Named turns come first, each shown by rows before and after it. Which turns, in which order, take the first row of each pair that follows to the second? Write the first one first, as in the answered first pair.
Q_74 (before -> after):
[ -4 -13   0  -6 -13  10 -16  16 -18  -3  12  -5  -8   5  -7   4  -6  -2
   1   0   5 -10] -> [ -2  -8   3  -4 -20   7 -19  18 -14  -6   6  -3  -6   5  -3   8  -5  -1
  -4   3   4 -10]
[ -1 -36 -28  -5  27  26  -1   2  -5   9  11   2  15   7 -11 -12   8   3
   4 -19 -14   6] -> [-19  -7  16   2  12  39  -3 -10  -2 -32  19   5  -5   2 -20  -7  11   7
 -24   8 -14 -11]
[  8   3  -1  -1   1   0   1   9   2   1  -8   4  -9   3   1   8   4   2
  -2   5 -11  -2] -> [  7  -4  -7  -5   5   3   1   3   1   7  -3   2  -4   6  -1   4   3   2
   5   3 -13  -2]
[ -8   8   0  14 -17 -14  -3  -2   2  22   2   3  20  -5   5   2 -10  -4
  12   2  25  22] -> [-20   1   5  10 -10  -3  -6 -14   0  18  10   3  20  -7   0  -7 -10  -5
  13   3  26  20]
Q_550 (before -> after):
[ -4  11   9  -3  11  13  -7 -11  -2  -6  -5  -3  -1   0 -23  24   4  -5
   0   8  -4   4] -> [ -1  13   8  -2  11   6  -5  -7  -3  -2 -12  -3   1   1 -21  29   8  -3
  -1   4  -1  11]
[ 10   5  -4  13  11  13   4  12   9  -4   3  -4  -4  10   1   1   7 -13
 -12 -16 -20   1] -> [  3  10  10  13   6  14   1   6  11  -5   5  -4  -8   7   3   3   8 -14
 -12  -6 -21  -4]
[  3   5  -2   0  -3  -9   0  13  10 -10  -8   5   4   0   1  13  -2   6
  -1  -7   0   9] -> [ -1 -10 -11  -7   8   5  -3   7   5 -10   0   5   4   7   3   3  -1   7
   2 -10  -9   5]
Q_698 (before -> after):
[  4   7  -1   7  -5 -26   7   8  -2  18  -2  -2   2  -4   2   7  -2   1
   9  -2  18   3] -> [ 14  -3  -5  -1   2 -24   9  13  -3  12  -4  -2  -6  -2   9   1   5   2
   7  -2  -4  -8]
[-12  -1  12   3  18  14   6 -12 -12 -15  28  -3  -8   5 -15  -6 -10   1
  -9  -5 -22   0] -> [-24  11  17  15  -2   2   4 -22  -8  -6  30  -2  -3   2 -17   4 -20  -4
  -5  -3   6  12]
[  3   0   1  -6   1 -10  -4   3   1   7 -10   5  -7   0   5  -9  -4   3
  17   3   4   3] -> [  4  -3  -5  -8  13   1  -5   7  -3   3  -7   5  -8   2   3 -15  -1   0
  11  -4  -5  -1]
[  3 -14  -6  -7   3  -6  -6  -4   4  15  -1  -4  -3  -1  15 -14  -1  -3
  16   6  -3  -2] -> [  2 -14 -13  -9  11   8   1  -3  -2   4   3  -4   1   2   3 -17   1  -5
  11   0 -12  -6]
Now pairs of rows:
(2 to 3 turns a pair)
[ 16   0 -13 -20  11 -15  -7   8  -8 -12 -10   0   6   2 -17  21  25   5
  -8 -14 -17   5] -> [ -4   6  -5 -11   8  -5  -7  -8  -9 -22  -1   1   8   1 -31  21  25   4
 -17 -18  -5   6] | Q_698 Q_74 Q_74
[ -7  -9 -12  -4  10  12  -4  -9   0  -7   6  -2  -4   3  -3 -17   3   4
   1 -12   6   4] -> [-7  7 -3  8 -7  3  0 -8  5  0  1  1 -4  0  0 -3 -4  4  0 -8 26 10] | Q_698 Q_550 Q_550
[ 13  -4 -35 -15  -9 -24  10  22   3  17 -17   1   3   3  29  17  -5  14
   3 -12   5   7] -> [-15 -30 -27 -27  27  20   5  -7 -10 -11  14  -2   5   3   2 -10   7   9
 -10 -14 -19  -9] | Q_698 Q_74
[  9  -7 -11  -8   8  -7   6  13  -1   7  -8   2   2   1   7   3  -2  -5
  10  -3  -2   2] -> [-13 -10  -1  -4   8   8   2 -10  -3   0   7   2   7  -2 -10  -2  -6  -5
   7  -2   7   3] | Q_74 Q_698
[  8  12  -5   5 -12 -16  11  17  -2   1  -8  -1   4   6   3  17  -5  -1
  -2  -6  13  13] -> [ 15   3 -11  -6   6  -8   9  20  -2  -8  -6  -1  -2   5   5   8   4  -5
  -7  -8 -13  -1] | Q_698 Q_698
[  9  -2  -5  -4 -13 -10 -12  17   3   7   3 -12   0 -11  21   3   8  -7
   6  13   2   4] -> [  1 -15 -11 -12   9   8 -15   5  -6   5  17 -17   5  -8   7  -8   9  -7
   7   4  -7   0] | Q_74 Q_698
[-19 -21   2  -4  14  17 -17 -10 -11  15   8   3   0  -8  -2 -23  -6  -6
   0  -4 -15  10] -> [-12   2  -4  13 -14  -9  -9  -1  -7  23  -6   4   5  -6  -3   5 -12  -8
  -2  -8  16  30] | Q_698 Q_550 Q_550
[  4  24  -4   3   6  -8   7  11 -15 -11 -14   4   7  14 -16  22   0 -12
 -15 -16  14  11] -> [ -8  22   9   5   9   5   5  -5 -16 -18  -5   1   8  10 -23  17  -1 -10
 -23 -13  10   5] | Q_74 Q_74 Q_74
[  8  18   6   0 -19 -17  -3   5   4  11 -11  10   5  -1  12  11  -5   6
   4   8  20   5] -> [  0  -2  13 -14  -2   3 -16  -6   2   4   1  10  -5  -6  17 -14   1   7
   9  23  -9 -18] | Q_698 Q_74 Q_550
[-21   5  16  24 -36  -8  15  -6  13   9   6  11   5   0  -2   7 -13  -8
   4  -9  37   3] -> [-24 -10  -1  18 -27  -3  14  -9   5  22  12  13  14   1  -1  -1 -15 -10
  18 -18  36   8] | Q_74 Q_74
[ -4  -8   5  -5  15  16  -5 -10  -3 -11   8  -3   3   0  -6  -8   4  -3
   0   0  -7  -5] -> [-12  12   9   8  -9   3  -1 -11   4  -6   3  -6   8   0  -8   8  -4  -4
  -3   1  18   8] | Q_698 Q_550
[ -7 -32   3 -17  26  20 -18  -5  -3  20   5   1 -13   1  13 -34 -15  -2
  20   4 -31  -6] -> [  9  -1  14  -7 -15 -19 -17  21  10  31 -23  -2 -19  -6  36  -5 -19  -2
  24  18  -5   1] | Q_550 Q_74
[-10 -26   4 -16  11   9 -11 -13   0  10  13  -1 -11 -11   4 -20   4   5
   8  15 -14 -11] -> [-29 -10  10  -2  -4  14  -8 -31  -1   4  21  -1   1  -8 -11 -10  -3  -1
   4   7   9   4] | Q_698 Q_698
